(in the rows, 128 means zero)
Each path below is one point turned by a fixed rotation once a step. After each direction that follows a path, write how fast that rotation turns it, in deg/step (0 if it stays still).
Each turn is a multiple of 5 degrees from 10 to 175, or 0.
Each row of a path follows its step; steps can be skipped.
Path 1:
step 0: [138 126 131 128 136 133 130 137 135 119 134 138 118 112 140 139 141 132
 117 125 129 130 122 135 123 129 130 124 122 127 133 124 128 118 116 119
 136 130 117 129 122 129 132 120 127 136 114 124 119 128 122 141 119 108
 127]
step 1: [133 136 140 126 121 118 113 121 123 128 132 127 111 138 123 122 134 122
 119 120 127 127 121 129 131 128 129 140 120 147 131 132 127 132 137 137
 132 129 136 123 128 124 127 110 127 122 129 129 132 133 115 135 109 137
 129]
step 2: [123 113 128 129 135 142 116 121 117 127 123 133 141 127 126 140 137 126
 126 137 112 120 117 132 136 129 126 133 125 140 130 111 122 124 125 132
 115 123 141 133 126 128 126 132 127 119 129 133 135 120 132 119 135 137
 118]
step 3: [135 120 122 121 128 123 128 136 120 139 123 120 121 126 117 119 124 139
 126 121 126 133 136 124 128 134 125 138 141 124 121 133 131 117 141 135
 108 126 113 125 127 118 131 144 130 127 126 139 133 122 124 122 144 121
 133]
step 4: [114 127 125 122 126 116 133 131 135 119 128 114 135 137 143 143 122 135
 122 139 132 124 133 122 137 130 129 131 129 125 141 139 133 131 117 131
 142 124 122 115 121 127 124 135 121 130 115 121 117 121 126 128 139 118
 131]
step 5: [131 144 126 133 124 143 138 132 135 131 140 126 126 120 131 120 144 119
 129 128 127 125 123 131 133 123 132 127 106 122 137 136 141 132 132 136
 137 130 118 127 120 122 123 120 127 132 142 141 124 139 121 131 131 124
 131]
step 6: [131 110 130 124 137 138 130 120 129 114 127 130 126 121 124 118 134 127
 132 123 124 146 121 120 126 127 132 133 127 145 130 130 131 137 125 131
 139 118 134 134 129 141 132 118 124 139 124 136 121 119 136 133 116 145
 129]
step 7: [133 113 133 134 119 129 121 131 113 125 140 132 122 136 119 128 127 144
 120 132 117 130 129 134 124 120 123 121 126 131 127 118 107 130 129 131
 118 135 124 136 138 138 125 129 129 115 133 134 122 134 126 128 129 124
 147]
step 8: [133 119 138 123 120 134 127 130 129 140 124 122 122 121 145 138 126 139
 127 131 121 134 137 125 122 129 115 134 131 135 125 124 135 112 126 117
 124 135 130 130 116 119 124 133 136 122 117 113 132 116 112 133 125 123
 123]
Speeds:
[129 124 127 127 128 133 127 125 126 129 128 124 125 128 127 131 131 132
 122 127 129 131 127 129 130 128 127 126 126 130 130 129 129 129 127 132
 128 127 126 127 124 127 127 130 126 127 127 131 125 126 124 133 129 129
 128] : 0
[131 129 128 128 129 129 126 129 132 127 129 126 127 128 127 128 126 128
 128 127 131 125 126 128 132 131 129 128 124 132 126 130 129 127 127 124
 126 126 129 130 124 130 122 128 127 130 127 129 128 134 129 125 127 132
 128] : 85
Path 2:
step 0: [126 138 136 126 118 126 138 121 128 113 134 132 131 131 123 148 131 126
 135 130 120 135 130 132 134 137 121 121 137 134 143 139 137 131 128 128
 143 132 125 129 129 118 128 132 123 136 128 131 128 130 106 125 136 134
 122]
step 1: [125 124 122 135 113 121 123 129 139 118 130 123 128 124 127 142 136 138
 142 119 116 136 123 132 129 136 128 129 129 137 135 118 137 126 125 113
 123 126 126 123 133 118 131 124 114 119 126 127 138 134 126 128 128 113
 115]
step 2: [123 126 125 129 121 138 116 124 127 134 127 119 121 133 121 130 124 133
 137 126 124 128 112 136 132 137 130 147 137 138 130 113 131 120 135 117
 122 138 134 140 126 126 125 138 132 125 135 120 139 132 120 116 129 130
 136]
step 3: [124 138 130 136 132 131 120 128 134 136 121 118 134 115 135 147 121 131
 132 134 119 124 122 139 121 127 136 121 147 124 117 124 125 124 128 129
 126 136 129 134 123 121 115 139 135 127 119 124 122 131 129 118 117 129
 136]
step 4: [146 140 134 116 126 122 127 128 124 120 129 123 126 127 131 139 131 125
 145 129 125 136 131 119 119 126 132 114 124 132 118 128 134 113 134 124
 121 135 131 134 120 136 118 127 136 127 115 119 130 136 133 126 120 141
 131]
step 5: [128 132 129 124 131 137 131 130 116 119 141 133 129 132 128 144 129 122
 134 130 124 136 119 130 126 138 114 109 125 130 145 132 130 121 133 140
 127 130 134 122 130 126 128 135 140 116 126 136 137 133 126 123 121 140
 117]
step 6: [123 119 132 132 127 124 137 129 128 127 128 121 136 120 117 127 128 137
 137 124 120 139 122 130 117 127 105 114 134 133 133 109 132 120 128 126
 132 132 126 124 125 124 125 120 121 131 129 139 138 119 121 125 123 128
 110]
step 7: [125 141 145 128 124 133 130 119 125 128 128 114 135 132 122 134 129 121
 130 131 129 129 113 135 129 135 124 138 137 143 127 114 137 123 123 114
 144 130 128 130 127 123 126 127 118 124 133 125 137 124 122 140 138 136
 125]
step 8: [126 132 123 138 127 133 117 125 142 119 124 134 140 129 126 145 128 129
 130 125 126 142 120 138 127 133 126 135 137 134 111 124 131 133 127 130
 124 128 127 127 131 114 113 135 120 116 122 120 136 127 122 140 124 127
 139]
Speeds:
[129 126 128 127 129 125 129 131 128 124 128 127 124 128 122 122 130 132
 129 126 127 131 129 126 130 125 126 127 129 128 124 127 129 127 128 127
 127 129 128 132 125 130 128 129 127 130 127 125 131 126 126 128 126 129
 132] : 155
[125 126 132 127 128 127 127 130 127 135 125 125 129 126 126 126 129 129
 126 130 129 128 126 130 129 124 130 131 129 126 132 125 126 126 127 126
 126 128 130 127 123 125 126 128 131 127 128 129 129 128 125 132 128 130
 126] : 85
Path 3:
step 0: [114 134 117 122 131 116 133 130 143 128 135 117 130 124 130 123 136 129
 131 131 121 126 138 131 128 124 128 127 108 131 132 132 130 124 117 128
 123 140 125 123 117 127 139 132 116 112 134 133 119 127 126 131 117 129
 114]
step 1: [126 131 132 124 119 130 127 133 130 141 140 122 131 121 120 135 135 131
 122 136 125 135 125 133 122 104 120 124 117 121 137 135 124 124 128 134
 127 145 127 126 110 133 139 130 122 122 126 126 113 129 131 133 137 122
 129]
step 2: [120 136 131 130 131 125 144 136 138 140 132 130 127 129 113 130 132 123
 125 119 145 135 119 137 121 120 132 129 115 118 131 129 122 119 123 130
 136 133 116 114 124 134 133 128 136 117 135 122 126 125 118 136 132 129
 126]
step 3: [109 130 120 127 131 129 126 141 136 131 132 122 125 123 120 127 129 119
 133 131 139 141 142 139 128 125 124 122 114 124 140 126 121 131 130 128
 127 133 124 122 126 135 122 129 120 115 126 131 130 122 122 130 113 107
 123]
step 4: [122 123 114 129 122 135 136 126 135 135 131 116 125 108 123 125 132 124
 120 124 129 130 126 129 134 113 120 126 120 114 134 132 120 123 120 123
 119 127 115 129 126 140 137 129 129 128 123 135 124 137 134 131 131 108
 122]
step 5: [137 127 114 135 138 125 136 136 137 137 141 134 130 130 133 135 130 119
 134 121 136 128 131 145 120 119 126 127 116 112 136 141 120 119 121 118
 131 132 126 122 128 145 138 129 126 126 124 126 133 127 132 125 135 125
 133]
step 6: [134 131 121 134 136 137 130 129 139 131 137 121 128 130 117 133 137 122
 132 126 135 134 137 153 144 131 136 127 123 120 129 122 119 130 116 127
 136 136 125 131 115 133 129 139 126 124 134 127 125 133 130 127 115 118
 130]
step 7: [132 127 127 123 131 143 125 121 130 124 129 120 123 129 113 129 132 125
 137 120 129 129 145 136 128 110 124 126 128 119 138 129 122 134 123 115
 123 136 111 121 120 136 129 125 137 135 130 141 123 128 124 133 132 112
 137]
step 8: [124 127 124 129 141 117 133 120 124 116 138 135 123 134 119 118 129 115
 136 122 126 122 137 138 128 124 129 138 117 107 136 127 125 123 117 120
 130 132 116 127 128 132 142 130 128 128 126 128 132 137 122 128 137 118
 118]
Speeds:
[135 130 129 129 129 129 130 128 125 132 132 126 127 130 129 132 131 129
 127 126 126 129 125 130 126 128 128 127 129 129 127 131 127 124 129 131
 132 131 131 129 126 128 128 130 128 126 130 128 129 127 133 130 127 129
 129] : 85
[128 126 129 130 127 130 133 131 123 128 122 127 125 124 128 127 128 126
 131 129 130 127 128 127 127 125 126 129 130 127 126 131 129 129 126 129
 128 130 125 128 127 129 130 129 129 133 129 128 126 125 130 131 133 130
 129] : 125
Path 4:
step 0: [125 122 134 125 131 144 123 118 143 123 130 134 130 136 126 117 123 133
 128 129 134 121 141 116 112 122 113 131 131 119 134 136 121 125 126 129
 129 132 123 127 132 141 118 123 127 127 125 124 120 115 133 135 114 122
 117]
step 1: [130 118 128 133 141 116 127 120 134 128 137 136 124 125 137 119 119 137
 114 120 120 121 137 129 120 134 131 120 134 128 135 120 132 119 128 128
 121 131 121 135 132 132 118 117 128 119 119 139 133 135 114 128 126 144
 117]
step 2: [110 125 120 133 131 148 134 119 129 129 130 127 124 128 128 112 130 128
 136 126 133 120 124 113 118 144 126 118 128 124 130 127 118 126 134 130
 114 142 121 123 130 131 129 126 120 127 128 124 133 138 118 126 114 121
 132]
step 3: [126 123 139 119 120 119 129 131 128 130 123 144 128 134 118 126 125 127
 125 129 128 113 130 134 118 134 136 133 135 131 142 126 117 123 130 127
 117 137 109 116 122 134 122 118 138 123 118 116 128 121 119 125 125 139
 129]
step 4: [129 126 137 139 122 137 134 123 139 133 128 131 116 130 126 113 127 123
 129 128 129 132 128 117 124 129 123 136 129 126 132 132 126 116 115 119
 130 149 135 125 139 135 140 123 118 127 121 124 122 138 116 125 126 146
 122]
step 5: [125 129 137 132 135 121 120 128 116 136 128 124 126 130 124 127 125 129
 126 125 129 112 132 112 125 150 130 130 127 137 126 131 127 111 118 129
 111 122 127 119 125 131 116 132 133 130 135 116 129 136 117 127 136 139
 125]
step 6: [119 117 138 131 124 130 128 123 139 125 125 129 127 122 118 116 118 141
 139 135 126 131 124 130 127 136 123 138 122 133 134 136 115 118 120 120
 113 132 127 130 146 140 131 125 127 127 135 114 131 119 139 125 122 123
 128]
step 7: [138 118 137 137 135 123 120 140 127 127 124 140 129 120 121 129 121 127
 122 132 119 134 138 125 128 137 123 125 141 128 127 126 142 122 117 135
 109 130 124 135 131 125 127 123 122 127 131 119 124 124 121 127 114 149
 132]
step 8: [123 123 133 136 125 132 126 122 138 121 142 127 132 128 130 123 122 141
 139 132 133 132 142 116 119 136 121 120 125 129 125 117 130 123 123 122
 122 143 126 125 124 129 126 135 117 148 130 108 128 138 133 131 128 126
 132]
Speeds:
[126 128 127 130 129 123 126 130 130 128 126 133 127 129 131 127 127 132
 126 127 131 126 127 131 130 124 127 129 128 124 130 124 126 126 126 125
 127 129 127 129 132 127 130 130 128 127 125 126 131 129 129 128 133 125
 128] : 140
Path 5:
step 0: [141 146 136 119 129 109 133 135 130 124 128 135 119 119 135 116 111 143
 138 132 129 129 127 130 134 137 128 125 123 146 124 121 117 118 120 135
 115 127 130 130 115 127 117 132 131 114 124 129 132 125 133 130 134 130
 132]
step 1: [138 122 118 128 121 124 147 133 123 115 119 130 128 133 121 118 131 133
 135 122 127 121 125 140 122 126 132 137 125 144 136 137 114 112 132 128
 126 131 145 135 134 132 115 125 138 113 130 140 122 132 127 128 126 140
 125]
step 2: [137 129 123 116 136 119 125 129 129 125 136 137 133 121 129 131 127 144
 129 123 128 126 114 135 134 119 130 132 126 111 132 130 113 114 116 138
 131 140 144 136 127 115 111 127 128 123 124 136 125 115 129 116 131 124
 118]
step 3: [139 128 122 126 125 116 133 137 130 134 133 133 137 109 137 126 126 135
 137 139 124 122 129 129 119 123 109 133 125 132 129 143 113 130 127 136
 121 136 122 126 130 141 112 121 134 128 124 123 122 122 125 127 120 141
 109]
step 4: [137 128 124 125 128 122 131 127 145 135 115 127 126 114 129 114 134 124
 144 131 127 116 116 140 128 123 129 130 124 137 124 126 116 127 126 134
 125 138 146 127 118 136 121 138 124 122 128 117 126 108 117 124 137 125
 134]
step 5: [136 129 135 111 126 115 142 127 128 131 123 144 115 114 121 125 134 137
 123 126 127 126 127 139 128 136 133 132 128 126 125 138 117 135 126 136
 106 125 137 128 121 131 113 124 136 117 113 135 126 134 121 140 132 127
 129]
step 6: [149 126 120 122 127 114 141 112 135 134 126 129 129 129 129 123 131 132
 126 137 128 125 127 131 137 113 131 141 133 145 125 132 117 111 115 137
 125 131 135 134 128 116 128 117 128 119 128 134 123 126 122 130 123 145
 127]
step 7: [131 123 125 124 129 124 134 137 133 132 128 130 139 120 123 127 120 145
 128 134 120 115 128 129 137 120 136 127 112 126 144 138 114 128 123 144
 113 130 143 133 136 136 127 115 123 122 131 136 134 123 118 113 125 122
 122]
step 8: [145 139 126 127 131 120 127 134 135 143 131 133 134 121 133 120 112 146
 144 127 133 135 118 127 125 130 132 120 134 134 124 136 107 133 125 136
 120 137 135 137 124 134 121 128 136 134 124 121 126 129 128 122 132 147
 133]
Speeds:
[130 129 131 130 128 128 130 130 128 128 124 130 125 128 128 126 130 129
 129 127 130 130 127 129 129 130 129 127 130 130 126 123 125 133 133 126
 127 128 127 129 125 133 128 131 127 125 132 127 127 129 132 126 131 128
 130] : 85
Path 6:
step 0: [111 143 124 123 126 132 119 131 131 125 115 122 119 122 138 123 112 130
 120 126 138 121 135 128 128 123 140 130 125 131 128 139 125 132 124 130
 135 126 128 126 117 124 127 134 105 128 123 143 127 142 127 129 130 115
 119]
step 1: [140 131 126 125 116 125 122 126 132 110 128 125 126 137 126 129 125 120
 121 125 135 134 135 125 123 136 131 138 133 123 121 141 121 123 120 113
 121 120 127 124 107 128 123 132 136 120 119 130 129 144 114 135 119 139
 120]
step 2: [126 116 127 139 125 126 132 127 127 120 136 131 121 146 127 116 132 135
 117 126 126 126 117 139 135 121 140 129 120 125 144 128 130 122 124 132
 117 120 129 115 113 124 141 132 130 139 140 135 131 139 119 127 116 124
 134]
step 3: [120 109 121 128 140 132 128 136 127 130 140 128 126 125 130 126 130 127
 135 132 136 117 137 130 124 121 124 116 116 128 125 113 133 113 128 121
 126 109 130 115 130 127 114 133 124 115 129 131 129 143 116 126 125 133
 132]
step 4: [119 118 128 130 128 137 130 114 137 134 133 132 114 125 136 145 127 127
 125 131 132 135 131 135 127 122 136 131 113 132 130 133 119 137 126 113
 134 120 113 126 127 138 126 131 119 111 128 139 119 120 130 126 119 118
 136]
step 5: [142 130 135 138 146 128 136 121 132 131 124 125 121 130 123 122 132 127
 131 128 128 136 146 138 130 139 136 119 132 129 120 128 125 138 117 124
 123 123 133 141 115 142 127 134 121 124 121 140 128 137 118 117 130 117
 123]
step 6: [127 122 142 130 133 106 131 126 141 129 115 132 124 126 128 123 114 145
 119 130 128 114 124 127 123 116 126 129 142 115 130 134 122 126 130 123
 116 121 126 126 106 133 126 131 118 126 128 130 124 132 129 121 129 125
 131]
step 7: [115 120 132 139 139 126 126 139 133 115 116 121 130 128 136 123 127 121
 121 134 125 121 134 124 138 119 123 134 123 136 121 132 136 132 113 117
 126 120 127 114 119 123 118 131 129 138 124 131 124 135 133 135 116 128
 107]
step 8: [127 128 127 137 113 126 119 124 130 116 142 133 131 120 126 132 134 124
 117 136 130 121 126 138 133 127 139 137 119 126 118 132 121 120 115 126
 132 137 132 113 119 134 115 145 136 124 134 141 126 139 134 118 128 128
 135]
Speeds:
[131 127 133 129 128 130 128 129 123 127 125 128 130 129 124 126 127 129
 129 128 127 132 126 130 129 128 132 127 130 124 128 127 127 126 129 128
 124 126 131 129 128 128 133 130 131 128 125 129 124 129 128 127 127 128
 133] : 100
Path 7:
step 0: [128 116 120 140 130 123 133 132 134 125 127 145 116 137 122 132 140 124
 130 136 133 128 133 135 143 130 128 136 127 138 137 137 118 140 137 127
 128 114 120 111 139 136 134 128 131 130 123 128 125 123 134 128 117 129
 124]
step 1: [118 130 118 132 133 126 124 123 121 130 131 124 129 134 119 133 125 135
 126 132 145 133 133 144 129 114 131 116 135 115 122 116 113 135 121 121
 145 122 132 119 138 137 133 126 124 124 136 132 116 125 127 122 128 124
 122]
step 2: [141 136 133 138 139 126 124 132 137 130 144 127 137 125 130 120 131 130
 134 130 136 119 125 140 130 130 145 126 113 132 118 128 128 140 129 128
 133 128 138 130 130 123 135 117 124 134 132 130 132 122 139 125 134 120
 106]
step 3: [135 128 120 120 128 145 137 131 135 126 136 120 131 139 133 143 132 126
 134 128 133 133 142 123 109 137 141 129 122 138 125 129 124 128 133 128
 133 130 133 118 129 121 129 130 122 120 125 128 123 123 143 107 127 128
 132]
step 4: [129 119 132 134 131 127 122 144 128 131 127 127 126 120 145 130 136 119
 138 110 133 143 131 134 133 121 131 127 133 137 137 117 129 117 122 128
 127 120 114 126 133 126 129 116 122 131 134 129 127 124 137 114 118 117
 132]
step 5: [130 129 131 134 125 131 139 127 121 124 128 124 129 135 138 127 124 123
 126 138 131 145 141 124 145 121 126 118 129 111 135 122 128 140 129 137
 125 133 121 118 129 117 122 118 118 126 116 140 136 129 135 129 125 118
 117]
step 6: [131 139 138 118 127 130 128 124 130 130 117 131 124 138 125 123 115 113
 140 135 134 119 133 128 123 130 118 105 123 128 124 125 127 124 125 129
 123 115 121 131 129 120 124 115 134 129 134 123 121 122 130 118 126 128
 108]
step 7: [137 125 128 132 124 135 126 136 123 125 128 133 134 133 147 143 137 119
 132 130 129 116 136 127 137 129 143 113 118 116 125 126 131 124 135 121
 135 124 123 138 121 119 131 136 141 133 127 115 123 140 129 130 128 136
 126]
step 8: [135 117 126 140 118 135 124 137 135 111 120 137 114 136 146 125 121 122
 126 130 116 128 133 128 132 120 127 135 129 139 119 122 120 126 130 120
 134 124 126 117 138 136 122 130 139 117 121 123 128 124 132 126 132 133
 119]
Speeds:
[130 128 128 127 126 126 127 130 131 129 127 128 127 127 130 130 126 126
 128 129 130 130 126 135 130 125 123 132 130 124 130 125 126 125 128 128
 130 130 130 125 127 128 128 131 126 130 127 126 130 129 132 130 132 128
 128] : 100
[130 127 132 128 132 125 131 127 126 132 127 131 125 127 125 129 129 126
 126 128 128 131 131 128 128 125 127 128 131 131 129 125 130 128 131 132
 126 130 124 124 126 129 128 128 128 130 128 132 128 131 127 127 126 129
 128] : 70
